cols: E D V J
[ 72  45 128 150] -> Z_95
[133 105 122 111] -> Z_658
[133 105 122 153] -> Z_965
[197 100 114  68] -> Z_524
[121 116 128 131] -> Z_736
[ 80 155 187 132] -> Z_935
[146 155 128 121] -> Z_300
[112 104 128 135] -> Z_221
[149 138  97 115] -> Z_235
after: [72] => [45]
after: [197] => [100]

cols: P X K M F B Y Z H C
[170 206 119  81 177  72 157 167 177 106]  Z_180
[ 66 171 206 177 107  69 172 178 110 176]  Z_457
[ 75 111  81 119  84 195 121 178  81  69]  Z_103
[179 105 100  83 171  72  91  92 172 172]  Z_502
[ 65 165  65 171  65  65 171 171 120  80]  Z_213
back: [107 177 206 171] => Z_457
back: [177 167 157  72 177  81 119 206 170] => Z_180
find: [ 75 111  81 119  84 195 121 178  81  69] => Z_103
down: [206 171 111] => X
after: [195] => [121]
down: [176  69] => C
places Z_213: [65] => 1 3 5 6

cols: N S G Q T R L U W A
[107 185 195 115 137 211 104 118 163 114] = Z_517
[ 92 137 161 151 152  67  95  97 133 106] = Z_422
[111 138 163 124 132 123  90  84 105 129] = Z_413
[109 186 195 115 137 176 115 126 136 119] = Z_476
[ 91 133 163 126 164  40  85  89 162  59] = Z_299
[125 128 168  95 128 128  99 119 100 128] = Z_785
[156 105 158  39 129 118  48 113  66 161] = Z_462
[ 92 132 160 126 162  46  84  90 156  67] = Z_24
[ 92 132 160 126 162  46  84  90 156 131] = Z_156
[109 186 195 115 137 208 104 118 162 113] = Z_773
[152 107 158  44 131 114  48 112  73 156] = Z_148
[128 139 172  92 126 152  97 119 105 126] = Z_698
places Z_785: [128] => 2 5 6 10
down: [ 92 111 109  91 125 156  92  92 109 152] => N
find: [ 92 132 160 126 162  46  84  90 156  67] => Z_24

cols: Rivi Miro Vema sunef
[162 120  75  97] -> Z_542
[145 127  69 101] -> Z_313
[152 112 101 100] -> Z_580
[152 112  79 101] -> Z_187
back: [101  69 127] => Z_313
find: [152 112  79 101] => Z_187
then: [127  69] => [101]

cols: fil ter kirul kiro mibes rikib logi
[129 138 123 154 176  94 123]  Z_451
[129 138 123 154 176  94 128]  Z_505
[129 138 123 154 176  82 128]  Z_628
find: [129 138 123 154 176  94 123] => Z_451
find: [129 138 123 154 176  94 128] => Z_505

cols: zaro Savo zuk Zod
[110 113 121 122] : Z_316
[155 121 121 121] : Z_776
[ 75 167 120 104] : Z_86
down: [121 120] => zuk
places Z_776: [121] => 2 3 4
down: [121 104] => Zod
then: [155 121] => [121]
after: [167] => [120]
back: [122 121] => Z_316

cols: nago ker mig mebe pipu reli Mukav bozas vabot
[ 32 205  46 130 174  87  31 193 233] : Z_988
[174  29 108  86 194  40  33 222 142] : Z_406
[117  65  73 201 234 152 115 183  83] : Z_901
[ 61 203  27 125  61  85 155 208 166] : Z_909
[112 183  72 219 119 133  98 185  81] : Z_967
[ 98 194  87 130 174  31  46 193  90] : Z_733
[ 31  48 149 203 150 124  50 233 101] : Z_234
then: [203  27] => [125]
back: [193  31  87 174 130  46] => Z_988
places Z_909: [61] => 1 5
after: [85] => [155]
after: [86] => [194]

cols: goze Fida padid nir Fasem Lugot gefa nidi
[ 67  92  75 184  92 157  79  87] : Z_730
[196 172 201 156 100 124 169 128] : Z_328
[195  90 158  81  82  70  81 185] : Z_787
[128 127 128 128 128 128 128 129] : Z_483
[ 73  94  80 183  84 164  73  92] : Z_421
[169 153 129 182 134  92 177  81] : Z_312
[ 56  81  70 185  90 158  81  82] : Z_242
[127 128 129 128 128 128 128 128] : Z_793
[158 181  71  56 191  91  52 201] : Z_382
[167 146 175 145  67 191  96 164] : Z_96
down: [129  92  81  82 128 201 164] => nidi
then: [145  67] => [191]
places Z_242: [90] => 5
after: [181] => [71]
back: [ 82  81 158  90 185  70  81] => Z_242

cols: Lun litur kod mefe kolop kadav rifa duz Pasu Duruv
[140  95 172 143 127  95  98  97  70 151] : Z_559
[166 119  62 158 139 131 127  62 179 132] : Z_760
[ 54 119  95  94  98  95  98  97  98 151] : Z_120
[157 119  86 159 139  95 129  97 190 127] : Z_608
then: [139  95] => [129]
back: [ 98  94  95 119  54] => Z_120
places Z_120: [95] => 3 6
places Z_760: [62] => 3 8

cols: Pebo lupi kavo gova sus rafi Zipo katuf Kodav nep
[175 122 122 125  94 153 145 148 117 110]  Z_492
[103 174  72 142  94 100  45 126 211 173]  Z_359
[163 120 144 157  94 159 136 133 103 101]  Z_138
[101 160 100 132  94  94  32 124 206 156]  Z_567
[110 106  65 127  94 143 127  82 137 123]  Z_176
down: [ 72 144 100] => kavo
down: [148 126 133] => katuf
down: [ 45 136  32 127] => Zipo
places Z_138: [144] => 3
back: [127 143  94 127] => Z_176

cols: Fusa bir mafil loz
[ 75 176  77  98]  Z_53
[ 50 176  76  91]  Z_134
[176 176  75  75]  Z_65
then: [176  75] => [75]
then: [ 75 176] => [77]
back: [ 77 176  75] => Z_53
places Z_65: [75] => 3 4
find: [176 176  75  75] => Z_65

cols: rina das gemi Fala zoka
[195  30  61  30 153] = Z_831
[153 144 215 144 215] = Z_689
[ 62  62  62 125  62] = Z_58
[ 92  34 116  34 175] = Z_108
[29 91 93 87 90] = Z_750
after: [92] => [34]
places Z_831: [30] => 2 4
down: [ 61 215  62 116] => gemi
back: [93 91 29] => Z_750
places Z_750: [93] => 3
find: [153 144 215 144 215] => Z_689
places Z_58: [62] => 1 2 3 5

